One turning vector, and how many ticks it has turned
The counts run from 0 to 624.
[131 144  93 145 136 163 108 138 177 144 123 158 170 134 140 103 130 167
  90 116 124 156 116 106  82 135 139 119 126 133 153 149  92 122 115 120
 122 149 209 104 163 169 141 176 139 137 131 130 172 159 101 105 156 130
 139 157 106 122 107  84 113]
486
[ 75 157 124 141 150 135 153 134 133 163 139 158 122  83 100 127 117 141
 118 100 114 130 108 132  84 134  88  66  95 170  76 151 158 145 119 150
 131 128 151 158  80 104  87 179 164 148 133 138 137 125 125 125 137 123
 188 135 162 122 123 139  99]
43
[ 68 115 100 114 129 123 129 136 102 141 107 138  97 147  56 167 115 163
  98 145 117 134  95 119 104 171 120  84 122 133 104 136 166 130 157 141
 149 117 137  99 118 151  98 154 118 126  97 124  89 133 149 119 122 140
 174 123 162 144 102 194  95]
440
[139 135 115  97 137 134 120 142 150 134  97 145 155 146 124 139 143 160
  75  86 149 177 131 100  88 135 143 115 118 125 151 152 122 109 111 136
 136 144 190 108 178 150 171 175 155 118 124 125 156 151  99  72 148 153
 113 156  84 128 111 118  96]
484
[123 124 110 133 142 136 121 127 155 127 148 184 161 118  73 112 135 171
 148 146 126 125 135 143 159 139 116 124 111 160 128 145 140 155 165 104
 144 115 145 132  94 170  97 174 107 132 149 102 122 157 137 151 170 106
 203 115 162 170 144 165 122]
316
[179 153 115 103 148 109  89 100 163 140 141 128 116  91 219 121 104 121
 116 133 109  85 144  80 135  95 136 139 108 137 107 166 107 153 114 106
 165 149 123 139 120 113 147 138 169 122 153  86 141 147 136 139  69 112
 127 123 113 136 103 127 110]
299
[112 137  93 110 184 143 138 117 150 159 117 119 129 146 167 162 111 122
 126 140 109 128 164 102  87 159 136  95 132  91 101 148 119 168 126 176
 147 183 151 111  91 110 119 178 140 136 106 153 102 116 132 141  61 133
 111 161 142 125  83 125  98]
171
[138 111 132 132 123  94  80 130 145 157 137 152 140  83  95 132 119 147
 112 115 120 158  81 141 157  77 108 116 135 145 130 158 102 102 142  77
 146 113 127 139 121 195 152 166 107 126 143  78 130 138 141 112 134 126
 178 105 127 143 151 179  89]
311
[158 111 114 131 128  93 119 129 104 104 161  87  96 186 126 151 150 126
 149 185 142 142 113 140 145 130 116 118 122 155 138 153 148 178 172 154
 179 114 123 143  75 131 112  88 113 110 123 138  98 155 160 158 132 131
  96 150 177 128 130 155 119]
266
[136  99  91 163 112 106 108  79 117 134 136  91 149 134 110 153 129 154
 148 153  90 158 103 172 157 118 129 158 123 142 117 131 102 148 158  98
 148  86 166  91 138 210 128 132 104 129 130 104 121 176 167 161 136 101
 129 136 156 121 127 130 102]
189
[125 154 127  95 127 122  94 137 139 161 161 178 111 121 128  71 110 148
 145 136 154 135 107 107  81  91 153  90 155 109 166 150 108  94 106 164
 130 128 163 139 106 128 137 166 113 143 112 155 163 132 102  93 138 170
 160 175  88  97 163 106 123]
608
[136  89 121 154 161 143 133 103 117 135 177  87 108 138 153 119 136 132
 183 166 121 119 124 154 159 148 108  88 122 172 105 131 128 185 152 137
 127 125 135 111  94 175  80 124 108 101 102 117  75 140 156 167 127 123
 114 103 166 169 107 144 125]
67
[ 75  95  73 103 184 138  97  72 145 153 139 140  58 103 151 140 135 124
 108 144 120 142 145 134 133  93 154 151 109 146 133 133 147 142 143 133
 142 123 117 107 162 118 137 109 184 117 112 111 116 109 136 139 111  90
 165 128  83 112 126 116  73]
376
[118 139 127  84 115  90 124  98 130 172 106 142 139 121  89 162  81 135
 120 130 121 129 109 109 124 154 126  94 143  95  86 167 127 126 128 142
 154 137 132 118  85 127 102 199 100 123 119 120 107 149 142 132  88 135
 185 127 164 135 113 175  89]
243
[132 130 112  97 122  87 114  81 153 132 116 126 175 113 134 125 141 119
 162 112 185 135 117  90 103 106 154 119 116 128 131 119 138 152  92 136
 165 152 141 157  78 127 156 115 160  87 110 125 185 165 108 164 124 153
 105 129 121 132 135 110  60]
219
[116 100 110 161 126 114 113 111 119  76 139 114 112 135  91 135 164 151
 129 127 124 136 101 156 141 118 122 140  78 198 146 153 151 155 145  92
 142  82 146 115 157 176 127  97 125 114 131  96 117 155 181 158 174 124
 122 111 136 141 120 165  97]
388
[128 130  90 147 126  99  93 141 147 144 124 146 121 139 151 138 126 103
 166 129 174  96  96  96  61 120 172 118 144 119 157 182 147 118 119 150
 160 131 149 104 125 175 122 127 127  82 101 130 168 134 121 131 137 165
 167 115 151 174 124 143  81]
614
[108 129  94 152 120 107  80 129 154 163 145 159 107 132 152 109 117 108
 158 135 162 101  72  99  59 116 171 122 143 115 155 171 136 103 110 141
 148 110 158 107 129 181 120 125 119 102 117 129 180 142 113 135 148 165
 173 137 148 147 139 123  93]
613
[144 134 139 125 130  88  67 127 111 155 154 139  96  68 129 107 125 145
 117 128 107 158 104 152 161  40 131 110 123 166 127 166  77 118 144 111
 144 106 119 141 121 177 150 149 144 156 137 102 114 137 153  93 111 118
 160 129 108  98 152 151 110]
307
[ 82 110 136 120 115 135  94  98 115 137 149 135  87 101 139  80 111 174
 131 131 136 110  84 144 131  99 182 129 145 162 149 173 127 132  68 145
 126 103 135 106 172 184  95 127 103 116  91 139  98 142 109 129 110 157
 155 122 121 148 117 116  94]
58
[123 123  96 120 140  90 129  87 143 141 114 122 165 124 119 123 156  98
 159 106 177 133 107 106 100 114 159 119 105 141 142 132 155 151 109 141
 152 129 151 145  81 123 137  91 183  97 111 122 190 159 124 169 144 156
 123 135 137 127 131  88  54]
218
[143 147 118 145 140 148 133 124 191 128 126 146 148 165 130 127 130 154
 104 106 128 109 103 119  86 124 121 168 149 137 157 190 148 146  89 152
 147 141 185 156 138 163 139 153 132 147 155 143 165 155 109 140 169 145
 122 164 122 124 119  78  99]
288
[131  99 150  97 138 113 110 136 133 134 149 122  84 148 123 105 121 126
 119 162 180  98  68  83 126 111 114 111 154 138 158 155 162 139  81 144
 159 143  97 163  86 160 133  87 111 104  94 134 129 136 120 143 128 183
  88 111 138 141 125 148  90]
338
[129 100 131 133 154 145 149 123 149  81 139 129 143 134 102 141 172 163
 106 118 131 158 117 153 156 149  73 134  80 209 125 140 166 187 125  94
 141 119 145 153 119 142 138 111 138 104 155  92 122 156 145 161 176 120
 100 110 160 160 111 147 101]
392
[124 132 105 113 159 153 134 135 167 152  96 143 145 141 130 131 142 146
  81  75 136 164 131 112  96 139 153 129 106 145 157 145 131  99 118 128
 129 111 195  95 179 135 163 156 164 121 133 125 176 150 109  78 169 149
 141 165  87 120 114 110  95]
483
[137 118 139  93 178 127 138 109 126 112 130 127  61 170 103 127 133 144
  81 105  93 145 130 160 161 128 110 125  89 168 152 176 141 140 123 138
 126  96 150 109 158  89 117 140 113 137 158 136  64 117 183 117 154 117
 134 164 109 107 115 126 127]
4
[101 105 129 119 144 155 143 129 132 163 178 129  87 167  86 117  95 158
 123 149  99 150  95 140 117 138  95 110 131 121 149 111 143 107 149 133
 110 103 183 109 152 161 151 162  87 152 111 138 126 115 150 112 181 155
 123 176  83  83 160 139 150]
82
[137 122 151 107 126 148 154 115 148  76 161 131 149 125 112 116 144 183
 111 134 128 168 124 151 147 130  56 121  95 183 104 116 142 192 104  97
 140 144 147 187  93 130 136 150 117 117 154 101 120 159 122 170 147 107
  86 129 149 131 124 140 115]
394
[ 99 124 126 170 152 108 127 148 110 132 113  99 122  99  81 164 152 140
  94  94  92 147  98 134 117  91 130 108 100 184 118 165 122 134 135 115
 157 111 140 116 130 194 150 124 185 146 126 113 128 144 155 106 140 144
 129 131 140 113 100 163  66]
111
[122  87 117 125 153 157 109 130 149  95 156  99  82 168 172  95 124 155
 113 163 107 122  99 115 139 124 141 164 129 145 173 117 114 143  79  98
 133 115 144  96 165 171 149  84  82 120 118 132 115 151 142 156 112 151
  58 153 118 145 114 129 140]
458
[133  97 104 117 166 133 103 130 134 145 103 105 133 143 125 149 162 157
 118 141 118 171 149 143 155  84 177 152 162 133 169 155  88 137 136 149
 169 129 111  92 146 215 164 132 143 136  95 126  99 137 125 107  96 141
 105 132 100 145 116 145  84]
183
[132 132 116 146 136 153 121 121 114 147 169 109 128  91 195  82 127 148
 207 134 117  91 152 122 106 132 160  87 102 180  83 126 121 166 134 142
 141 116 156 111 101 144 105 139 177 108 119 109 154 161 112 122 113 129
 144 132 133 157 123 141 148]
423
[147  95 125 126 169 147 130 145 125  93 139  83 101 184 151 124 167 149
 114 151 128 135 131 123 138 124 142 134 124 160 179 133 124 161 107 135
 151 131 127 104 135 177 152  72 119 112 103 136  93 148 151 138 129 166
  36 145 123 142  96 138 127]
460
[121  67 146  77 196 168 160 117 134 161 155  92  65 143 149 133 131 139
 112 132  99 154 131 137 174 149  95 120 114 167 109  99 157 135 154 124
 125  91 113 118 111 106 150 115 134 115 130 109 118 122 140 121 144 137
 116 146 122 139 154 182 139]
75
[129  84 124 161 171 116 157  97 123 152 145  54 125 143 110 168 125 112
 122 120 104 148  89 135 130 140  83 103 103 163 106 120 147 149 143 122
 141 105 151 132  88 162 154  92 155 127 111 115 133 150 172 152 152 142
  75 145 149 101 116 124  86]
467
[101 126 102  48 146 153 125 100 168 171 130 173 119 128 135 110  90 173
 129 161 115 112 155 105 151 145 166 151 160 111 114 123 119 133 119 149
 148 136 116 113 107 113 102 177 108 127 142 117 123 153  99 139  90 115
 199 146 136 159 132 145 118]
248
[133 114 141  65 157 130 140 119 164 128 155 129 124 149 128 155 122 120
 150 141 105 168 145 123 133 102  77 135 136  97 111 100 130 147 131 118
 158 126 126 165  85 105 192 164 101 135 171 121 130 107 153 157 135 140
  80 183 103 113 182 171 121]
275
[113  98 141 106 159 155 161 139 156 149 144 100 108 136 182 128 118 121
 185  89  95  93 152 126 109 137 139 149 123 157 100 147 170 127 124 137
 142  80 150 112 145 150 159 158 143 103 157 104 157 113 135 126 148 165
 130 156 110 161 171 192 150]
352
[133 133 152  63 155 111 136 113 123 111 134 147 112 130  96 115  94 118
  99  83 132 134 120  93 128 146  85  61  68 139 118 112 146 133  90  96
 113 133 158 135 117  52 151 160 123 105 138 109 108 118 168 139 126 150
  98 153  96  95 115 151 122]
401
[159 130 143  66 154 133 132 112 125 128 149 129 105 182 151  78 101 134
 139 152 139 117 150  89 138 160 151  91 125 108 145 122 112 148  94 160
 130 141 147 105  96  69 123 142  88 113 114 150  94 150 139 129  98 165
  81 173 119 117 113 120 156]
528
[104 132  95 109 156  86 100  59 137 126 106 146 120 121  85 161 125 122
 103 138 128 147 141 130 134 100 142 132 121 118 132 149 124 171 125 147
 166 149 123 134  96  94 119 131 149 129 119 142  99 135 151 160  98 100
 144 138 131  93  91 102  46]
571
